One vector is turned by the same rotation once a step. Each row is the vector after some number of steps, and that number follows the row.
The counts run from 0 to 661.
[165 129 141 120 126 127 133 176 116  91  89 194 106  87 114 131 152 137
 122 186 115 107 121 112 132 125 108 130 150 133 180 101 150 176 115 122
  97 114 173 125 138]
166
[142 153 105 120 129 131  92 172 151  65 114 121  80 137 124 123 136 130
 148 156 133 181 107 112 133 174 108 147 175 138 178 121 152 131 156 126
 113 157 129 157 129]
43
[170  98 101  99 124 141 102 137 115 140 112 172 154  82  94 114 123  98
 152 143 113 125 133 129 106 122 169 117 144 109 151  94 157 197  99 135
 101  95 129  75 144]
555
[167 164 143 146 129 124 127 147 107  84  94 171 124 107 105 110 145 139
 116 181 128 131 115 112 111 143 120 117 170 138 158 108 171 162 122  87
  63 116 160 145 130]
306
[172 116  79 100 132 141  91 119 135 126 120 134 109 113 117 141  73  85
 181 158 111 151 124  87 128 175 162 119 161 137 136 102 152 144 134 114
 123  85 107 104 144]
197
[160 139 162 170 124 117 142 149 127  93  93 157 132 151  87 118 160 152
 140 134 160 134 107 150 116 142 101 180 143 170 152 144 168 113 137 137
 108 183 157 163 153]
376
[164 140 103 122 133 110 105 139 110  69 127 145 129  88  87 104 154 131
 149 119 138 157 110  70 114 142 106 107 174 118 160 122 161 158 119 114
  68 104 118 133 133]
179
[178 175 104 152 145 127 117 129 112 103 120 143  86 121 112 118  99 109
 111 187 141 165  83  94 116 176 123 120 155 137 133 114 167 109 165 116
  99 109 146 159 128]
526
[147 112 102 143 120 167  96 139 159 122 128 116 106 140 105 131  93  88
 172 135 155 173 106 127 154 177 151 161 136 126 165 131 146  89 159 164
 157 155 107 134 130]
264
[169 132  83 114 117 134 122 162 136 111 144 163 101 101 114 105 108 101
 132 174 132 137  65  65 171 149 108 137 139 130 166 116 156 129 130 125
 136  86 135 157 127]
322
[138 138 124 162 123 116 118  97 116 102 116 152 115 116  78 105 170 153
 147 116 191 161 118 109 130 138  96 163 148 121 158 111 174  78 139 156
 112 170 145 138 129]
111
[157 144 143 113 122 130 120 160 132  68  70 179 103 123 152 124 110 134
 150 197 107 136 155 140 121 110 124 141 165 159 170 110 172 148 124  99
 112 120 159 105 151]
371
[165 138 135 160 129 101 134  98 104  80 113 167 169 115  91 102 150 133
 173 126 183 117 126 111 105 109  83 159 164 146 160 124 175  94 124 131
 111 129 135 121 124]
315
[159 118  76 135 154 145 111 144 115 170 138 155 108  78  84 115 118  85
 112 165 140 153  93 116 120 161 155 113 121 102 163  76 124 168 126 152
 114 132 154 126 138]
478
[176 130  70 148 153 112 125 120 139 152 162 157 177 104  82  88 127  90
 144 100 163 146 109 142 106 119 156 154  97 114 156 101 115 136 120 145
 114 140 142  98 164]
614
[145 119 102 155 130 149  97  85 109 146 127 124 154 101  84  94 138 107
 168 111 185 153 141 146  97 119 149 152 142 105 163 102 157 114 129 156
 136 160 131  91 119]
408
[142 111 163 162 116 121 118 131 144  87  74 164 134 152 111 145 124 149
 169 131 127 149 161 165 141 119 155 181 123 165 157 139 170  90 142 141
 114 148 131 112 175]
438
[146  83 120 136 111 142 104 104 144 147 104 136 164 141  67 131 115 107
 197  88 143 156 151 146 126 143 176 164  99 139 130 122 150 118 121 162
 125 140 116  87 168]
346
[142 123 157 182  92 155 132 117  98 123  93 162 165 134  75  88 145 163
 123 125 159 153 127 148 110 115 175 156 118 138 134 135 190 119 120 136
  93 136 150 139 129]
159
[168 119  98 141 163 127 106 116 157 111 120 127 133 126 101 144 106  74
 204 128 165 136 131 160 100 143 123 175 141 141 149 101 126 104 148 148
 154 173 127 102 154]
62
[188 151  76 118 147 112 119 115 103 127 158 143 143  97  78  75 137 105
 138 125 167 128  84  79 100 135 105 117 151 108 147  95 148 156 111 122
 108 112 147 137 119]
397
[160 139 107 142 125  95 122  98  98  92 140 189 135  77  92  86 142 150
 131 119 158 146 129  80 137  95 103 133 143 119 158 103 178 105 111 122
 100 109 139 101 130]
177
[140 143 147 141  97 158 114 149 130 120  81 153  81 161 143 120 114 157
 121 191 122 183 142 153 127 140 170 160 166 144 162 118 183 116 145 119
 123 149 160 140 136]
435
[148 134 152 139 141 139 125 154 104  94  84 187  99  87 105 134 141 130
 112 202 133 124 134 123 134 132 119 125 171 124 170  95 166 154 135 127
  84 138 160 132 124]
167
[144 131 131 147 116 125 102 101 139  71 102 157 118 132 115 126 115 138
 180 120 152 158 161 113 142 121 123 179 160 153 161 130 170  52 150 143
 133 137 117 109 143]
657
[155 150 131 150  98 105 154 156 113 104 130 186 142 137  76  82 162 171
 109 113 160 150  90  96 136 116 118 157 115 143 151 139 170 135 108 134
  83 123 164 156 144]
239
[157 107  92 129 128 161 113 145 143 145 125 144 101 102 113 134  95  69
 167 168 153 132 105 123 149 153 140 168 117 113 169 110 140  99 164 175
 182 141 132 113 124]
404
[156 124 104 105 101 179 103 154 128 162 111 131 114 120 110  95 108  91
 139 187 143 159  89 124 115 173 171 126 168  98 155 104 154 181 119 140
 138 135 143 139 124]
480
[163 162 125 131 115 165 118 147 127 105 120 124 105 136 123  98 128 111
 144 199 170 145  79 114 126 148 102 154 185 134 164 136 169 120 150 121
 133 146 150 176 103]
388
[146 134 100 146 125 153 116  93 130 165 128 119 101 132  94 111 117 105
 153 132 189 160 112 154  95 154 145 171 138 125 134  95 144 106 139 155
 158 195 160 120 144]
203
[167 126 134 132 123 128 128 195 139 105 111 152 140 130  97 126 141 141
 109 141 104 158 117 135 118 145 160 122 128 148 153 128 138 206 124 118
  57 125 155 144 166]
227
[156 132 100 120 139 149  99 142 151  84 132 117 139 120 130 107 138  87
 184 138 182 149 127 132 113 136  95 162 179 118 198 122 145 120 145 140
 153 161 115 119 113]
327
[156 136  92 140 126 148  97 118 152 118 135 102 125 163 102  99 108 106
 183 106 163 199 105 135 125 156 151 171 147 134 143 142 151  75 153 148
 146 168 118 136 138]
125
